In the rows, 128 means zero.
Named turns come first, each shown by rows before and after it. Which turns, in which order, take the first row of each pair that follows to the second? Write the first one first, as in the answered first pair.
turn J:
[130 109 126 127 109 123 141 117 152 151 139 133 127 126 135 122  99 125
 136 138 132 107 131 132 118 124  97 123 104 125 141 131 140 118 154 146
 118] => [131 111 123 131 111 118 134 116 142 150 143 135 120 121 138 115  92 127
 126 136 130 109 142 129 120 123  93 128 103 122 137 133 137 111 150 138
 125]
[124 143 165 118 127 131 150 131 154 175 154 137 143 132  97 113 183  96
 118 178 103  95 134 169  84  85 136 146 139 133 118 118 128 117 128 186
 182] => [121 139 163 128 126 134 156 135 162 167 152 139 148 127 109 114 179  99
 120 179 102  87 131 165  76  85 126 143 134 130 111 113 126 111 126 193
 171]
[121  92  94 126 138 148 123 130 150 112 141 138 141 134 149 132 129 134
 161 128 117 117 104  99 139 143 134 139 117 114 152 105 147 125 167 173
  99] => [119  95  90 138 138 142 118 139 135 106 145 131 126 117 156 118 113 141
 151 124 119 109 114  89 134 143 121 139 108 107 140 103 139 103 163 164
 102]
[114 125 166 128 107 142 146 107 167 132 116 138 143 149 119 168 157 103
 137 144 124 161 138 186 118 130 159 157 165 132 158 158 162 134 110 126
 135] => [110 108 151 146 103 147 159 117 180 120 117 139 154 138 133 173 156 110
 152 152 115 146 117 179  97 137 146 147 155 142 151 152 154 127 120 146
 114]
turn Y:
[145 174 168 119 117 122 111 123  78 152 119 137 130 155 109 106 116 109
 113 134 151 140 217 143 144 136 152 142 136 132 124 111 130 139 110 106
 198] => [112 145 105 161 118 130 128 166  82 103 126 132 132 133 164  94  87 143
 148 133 120  96 172  60 111 151  98 117 104 148 104  83 106 104 124 144
 133]
[109 118  99 113 154 141 113 129 154  93 122 148 148 163 146 137 149 147
 179 145 103 136 102  70 129 133 128 114 126 147 146 105 131 180 153 159
  77] => [139 151 149  78 155 133  91 103 125 128 125 148 129 170 102 133 156 115
 134 137 133 176 152 133 164 122 165 135 152 130 157 140 144 191 132 112
 139]
[149 140 125 110 127 109 115 118  95 184 158 136 115 108 124  99 131 171
 129 113 121  87 149 116 177 113 122 156 142 151 120 140 121 123 139 100
 144] => [131 120 101 123 123 119 132 132 120 167 152 145 135 106 143 108 137 184
 155 119 104  68 113  95 152 120 114 140 133 163 117 121 119 129 157 134
 104]
turn V:
[136 137 145 135 105 118 159 111 145 136 125 119 149 123 126 119 140 126
 138 147 155 126 133 164  87 100 124 141 120 131 120 132 126 121 126 135
 148] => [135 143 151 124 106 118 152 106 144 136 121 119 145 129 119 121 141 122
 140 143 157 133 140 167 104 103 131 145 120 126 129 137 128 130 124 126
 150]
[125 105  74 109 146 137 142 139 161 114 113 151 172 167 157 144 137 123
 185 112 105 120 117 102 107 146 110 122  95 163 143 123 127 158 167 158
  70] => [152 138 104  65 162 132 100 124 107 129 123 146 138 195 125 128 130 111
 148  97 131 168 175 103 168 140 135 151 124 143 162 152 135 174 137  97
 117]
[114 133 125 151 127 123 134 136 118 119 127 138 120  98 132 126 127 134
 110 116 124 123 121 128 121 139 116 117 112 131 128 122 133 110 124 106
 123] => [110 122 121 141 129 129 136 124 140 120 116 152 136 117 132 141 145 129
 132 125 122 131 104 135 118 138 129 115 114 137 139 123 138 139 136 115
 109]
turn D:
[115 107 114 136 123 119 142 176 114 137 140 167 129 121 152 135 102 136
 139 124 113 112  94  89 105 125 129  97 122 135 119 132 134 142 127 140
 106] => [115 113 120 113 132 122 124 160 112 144 137 175 131 145 141 142 117 130
 145 117 117 138 100  92 131 128 150 100 135 142 134 137 141 175 129 132
 105]
[131 141 147 117 123 129 137 119 149 142 119 128 133 134 125 131 145 121
 116 137 136 155 138 166 125 128 153 138 136 126 121 134 140 138 135 132
 156] => [129 143 146 131 122 126 140 124 142 144 123 124 125 119 123 123 137 126
 102 133 136 141 145 166 116 127 141 139 133 122 114 137 133 117 132 127
 161]
[114 144 111 127 127 145 148 102 110 129  95 154  96 175  99 130 145 160
 153  86 112 149 101 131 116 176 208  96  98 143 169  99 160 180 149 101
  89] => [126 165 126 126 126 134 133 107  68 136 104 137  69 154  90 106 122 153
 103  73 127 157 149 135 135 172 200 111 103 119 161 114 157 146 126  65
 125]
turn G:
[113 129 125 115 157 139 113 115 129 124 131 144 126 150 116 148 134 121
 152 126 119 143 124 111 149 137 141 134 136 156 128 122 113 152 148 128
 107] => [118 136 125 109 158 134 105 114 118 124 131 137 116 148 116 144 126 123
 145 126 119 151 134 108 157 138 140 136 134 149 132 121 116 147 137 117
 112]
[158 155 168 113 118 118 142 108 153 135 126 140 143 130 106 143 150 110
 104 133 165 137 136 191 121 106 184 132 146 117 134 137 157 136 123 139
 135] => [137 131 138 124 120 131 156 118 179 109 123 151 158 138 131 156 151 125
 147 138 144 118  89 149 104 112 169 115 128 134 133 122 148 147 141 178
  84]
[106 114 146 124 116 131 138 155 116 138 139 124 134 135 138 126 131 146
 115 122 121 130 116 121 132 107 108 103 111 115 123 115 132  93 157 135
 127] => [109 122 150 121 115 129 130 153 109 141 144 123 127 135 139 123 128 147
 106 122 122 132 126 123 135 109 107 105 113 112 121 121 132  92 153 128
 137]
Then:
Each pair is two turns apart.
[114 145 116 147 172 120 109 149  90 121 129 127 108 140 144 102 105 150
 108 104 130 141 127  91 117 127  78 146 106 111 134 127 122 117 126 123
 130] => [112 139 113 156 165 120 117 153 100 124 127 125 111 123 151 102 109 150
 110 108 128 125 125  95 100 131  73 142 104 111 123 122 117 104 131 134
 131] | J, D
[121 110 136  96 132 114 151 105 167 121 134  94 107 150 117 125 142 141
 162 166 131 118 107 117 173 135 129 128 140 152 131 131  94 126 137 140
 103] => [120 110 125 108 130 111 151 118 151 119 136  84 100 134 129 118 128 151
 152 163 128 106 109 100 165 136 107 129 134 149 125 131  85  98 136 141
 102] | J, J
[107 112  98 115 142 142 111 138 126 112 137 133 114 165 147 116 116 136
 170 120 108 135 115  64 149 132 119 127 126 126 141 118 135 154 132 138
  95] => [119 134 126 100 140 133  94 125  95 131 138 129  98 164 127 109 111 127
 137 110 125 154 155  86 171 128 134 141 140 112 144 135 138 152 117 105
 127] | Y, Y
[154 120 103  79 162 149  88 111 121 150 107 148 134 190 115 151 133 132
 132 121 145 174 150 109 137 114 117 140 148 144 160  98 134 162  98 104
 120] => [135 101  75 117 158 147 101 147 110 118 118 127 127 148 151 131  98 156
 123 121 136 138 137  63 108 119  71 128 129 140 139  84 118 106 100 116
 100] | Y, V
[128 127 143 109 143 122 131 110 139 136 116 134 140 165 114 138 150 123
 146 138 135 141 135 145 145 118 145 129 146 130 140 128 139 166 133 129
 126] => [136 136 151 112 134 119 129 110 126 147 121 126 128 154 112 132 138 124
 124 136 139 140 150 162 146 116 144 135 147 125 134 130 138 152 123 116
 147] | D, J
[123 178 119 137 189 168 113 127  91  90 141 101 108 148 112 152  81 135
 119 123 137 163 114  95 165 121 133 133 113 144 153 132 118 137  92 195
 136] => [132 181 129 164 172 158 127 132  92 100 142  89 101 112 114 145  67 132
  85 128 147 139 127 125 129 113 124 135 107 134 132 131 117  94  85 194
 164] | G, D
[117 117 122 158 105 129 146 147 139 127 134 133 130  80 140 127 118 131
 113 130 133  95 133 133 110 127 129 135 140 120 104 138 138 100 124 155
 142] => [128 132 144 115 118 133 118 121 128 143 138 144 118 122 116 131 138 117
 111 130 146 138 155 144 160 125 159 149 163 120 127 154 150 145 118 130
 159] | V, V
[107  92 117 122 100 120 158 133  76  93 125 152 105 102 144  99 128 148
 128 117 124 132 159 128 131 128  85 128 127  79 101 104 114 107  96 120
 143] => [ 98  83 111 124 104 125 166 133  85  83 119 160 111 104 149 103 133 155
 138 122 118 125 142 116 127 132  75 122 125  88 104  97 111 111 105 137
 122] | D, J
[114 117 110 152 154 146 145 122 140  94 127 127 120 112 162 151 151 154
 148 127 152 134  85 119 110 140 123 107 130 160 115 120 101 123 147 157
  99] => [133 144 129 131 163 137 118 121  83 105 144 117  85 111 148 126 130 149
 106 112 170 161 138 111 151 138 120 127 144 138 116 146 102 107 124 103
 137] | V, V
[ 78 126  97 129 137 114 122 134  85  73 120 110  88 148 108 129 122 159
 127 120 138 149 106  61 150 116  78  92  45 115 131 148  76 136  97 114
  94] => [ 84 116 104 166 111 113 153 140 117  81 113 105 106 110 117 139 125 156
 110 133 135 110  93 107  90 107  67  82  32 114 115 138  72 102 109 140
 100] | G, V
[110 108  99 140 145 142 124 170 144  86 120 147 122 146 154 133  91 145
 164 138  97 126 106  93 128 154  81 112 110 110 110 113 107 169 131 147
  78] => [121 119 121 109 149 146 109 142 163 110 106 166 137 182 127 152 121 123
 174 142 107 160 108 134 149 147 121 116 127 116 128 125 123 216 131 140
  88] | Y, G
[ 97 100  91 151 130 137 138 147 137  88 137 131 135 120 159 115 113 160
 173 133  95 112  90  67 106 140 100 115 110 158 117 111 120 124 163 162
  84] => [114 135 114 102 152 133  94 131  71 101 150 125 100 149 130  95 105 151
 134 116 117 170 149  56 186 136 117 142 137 141 137 141 125 146 130  92
 126] | D, V
[119 116 111 132 145 126 121 145  99 119 134 117 107 141 152 111 108 141
 118 124 127 117 141  65 143 138 106 125 132 142 143 136 119 113 135 138
 112] => [124 116 117 154 128 124 140 147 117 128 130 113 112 104 153 117 102 136
  99 134 132  98 145 103 108 134 100 124 122 137 127 135 116  88 138 152
 129] | G, D
[144 144 150 112 116 123 138 120 131 145 127 136 121 123 110 132 133 118
 127 130 131 142 140 166 138 125 143 125 139 120 137 127 124 157 122 112
 142] => [122 129 122 125 121 132 145 128 153 125 121 139 135 133 126 141 129 129
 160 132 118 127 108 133 128 134 134 115 130 134 142 113 120 164 135 139
 103] | J, G
[163 122 168 108 129 127 129  94 143 170  99 152 145 127  91 129 141 100
  91 142 134 141 154 203 115  95 160 120 139 104 126 144 136 118 125 100
 175] => [140  99 122 166 117 123 151 135 136 136 108 131 136  84 140 112 104 128
  93 142 111  82 128 147  72 111 102 109 110 104  93 120 111  52 134 128
 138] | V, Y
[147 166 155  99 150 121 123 167 137 130 113 108 151 120 106 123 138 121
 130 129 150 152 133 155 133 116 167 130 142 121 136 144 155 140 140 121
 164] => [151 167 157 111 139 119 131 171 137 132 115  97 145 100 110 121 129 119
 117 126 151 139 131 162 112 118 158 125 134 116 127 140 151 117 141 119
 172] | D, J
[153 124 128 119 127 100 117  83 157 138 106 156 145 173 111 137 170 151
 180 148 124 176 114 161 149 146 121 122 128 149 167 122 159 213 130 136
 126] => [131 113  80 168 134  95 118 134 114  91 121 125 116 136 157 100 115 189
 171 139 103 139 107  66 139 161  61 115 100 139 144 105 134 150 126 136
  95] | Y, Y
[139 155 148 104 140 136 109  98 117 157 129 123 134 153  94 142 138 109
 120 125 140 155 142 145 172 126 158 160 149 143 155 148 131 168 118 121
 136] => [122 122 113 171 117 141 153 130 156 126 124 118 155  99 139 149 124 131
 131 140 119  87  92 132  92 128 114 133 114 149 117 117 116 115 138 180
  97] | V, V
[123 105 106 137 129 122 131 139 146 105 131 134 128 122 140 119 127 152
 157 134 112 109 104 102 103 126 116 111 115 145 113 114 115 133 140 160
  95] => [159 138 157 114 121 112 115 112 127 145 127 130 115 119  98 117 134 122
 106 127 145 137 161 170 127 106 147 136 137 126 117 144 130 131 119 115
 158] | Y, D
[142 134 132 176  93 117 170 133 139 137 137 126 136  87 141 105 116 119
  99 147 141  83 138 165  78 128 105 124 107 127  90 126 119  69 132 140
 152] => [138 143 149  97 126 137 136  88 161 154 129 160 153 180 105 137 167  96
 157 154 141 151 127 169 149 134 167 123 142 150 144 137 137 186 142 139
 134] | D, D
[125 109 147 153  79 121  86 108 168 183 129 151 132 137 106 126 172  88
  91 104 110 131 172 193 111  72 127 160 119 120 103 188 160 158 115 124
 147] => [122 117 145 132  97 123  67 102 148 176 129 154 122 168 104 121 170  87
 102  96 108 151 180 169 145  76 132 163 128 119 113 195 164 177 110 107
 141] | G, V
[123  89 129 159 137 115 116 150 108  92 109 153 158 138 185 100  92 154
 155 121 112 100  69  87  81 153 102 116 136 117  75 175  95  46 122 183
  92] => [121  82 122 141 148 120 113 144 120  85 105 164 172 163 185 107 109 151
 182 125 106 115  55  80  91 157 116 113 141 126  87 172 100  72 131 194
  77] | J, D
[106 113  97 114 134 106 130 134 125  98 138 113 107 141 189 133  97 143
 122 115  81  94 130  80 124 147 111 107 122 179 170 105  68 115 114 140
  96] => [113 118 103 125 122 102 139 138 121 104 138 104 103 119 192 130  87 140
 106 118  84  82 139  99 105 140 105 109 113 169 156 105  60  88 107 137
 110] | G, D
[116 105  90 156 140 136 124 172  81  91 143  89 108 110 147 104  86 166
 117 125 107 103 109  29 134 143  82 110 102 117 116 100 111  93 123 114
  95] => [119  96 105 186 114 135 157 168 118 105 137  93 126  77 156 116  94 158
 106 141 112  73  96  84  79 132  86 103  92 120  95  91 116  71 138 144
 105] | G, D
[144 149 157  85 157 127  91 102 103 142 136 132 120 154  97 123 127 116
 119 110 138 167 153 148 183 140 151 137 152 122 144 148 137 158 121  94
 162] => [123 133 118 115 167 127  93 140  72 108 146 118 103 137 128  97  90 147
 125 102 118 140 144  73 180 152 110 133 136 122 131 136 123 123 121  95
 133] | Y, J
[126 134 146 114 145 114 112 110 104 132 126 115 112 153 111 118 129 122
 118 125 119 152 133 123 160 136 141 134 149 118 134 145 133 137 123 100
 134] => [111 115 124 141 130 124 141 123 144 120 116 120 142 135 134 133 138 133
 154 136 103 117  91 125 113 139 129 115 133 131 122 122 131 132 147 144
  96] | V, V
[140 117 111 165 117 120 146 136 124 137 129 111 116  76 145 119 120 140
 105 136 129  92 134 135  97 118 106 123 115 105 106 125 114  80 129 129
 142] => [156 137 141  96 134 131 111  94 128 161 125 138 119 140 107 138 155 118
 121 132 140 156 151 158 159 114 156 134 150 112 142 143 136 151 122 104
 155] | V, V
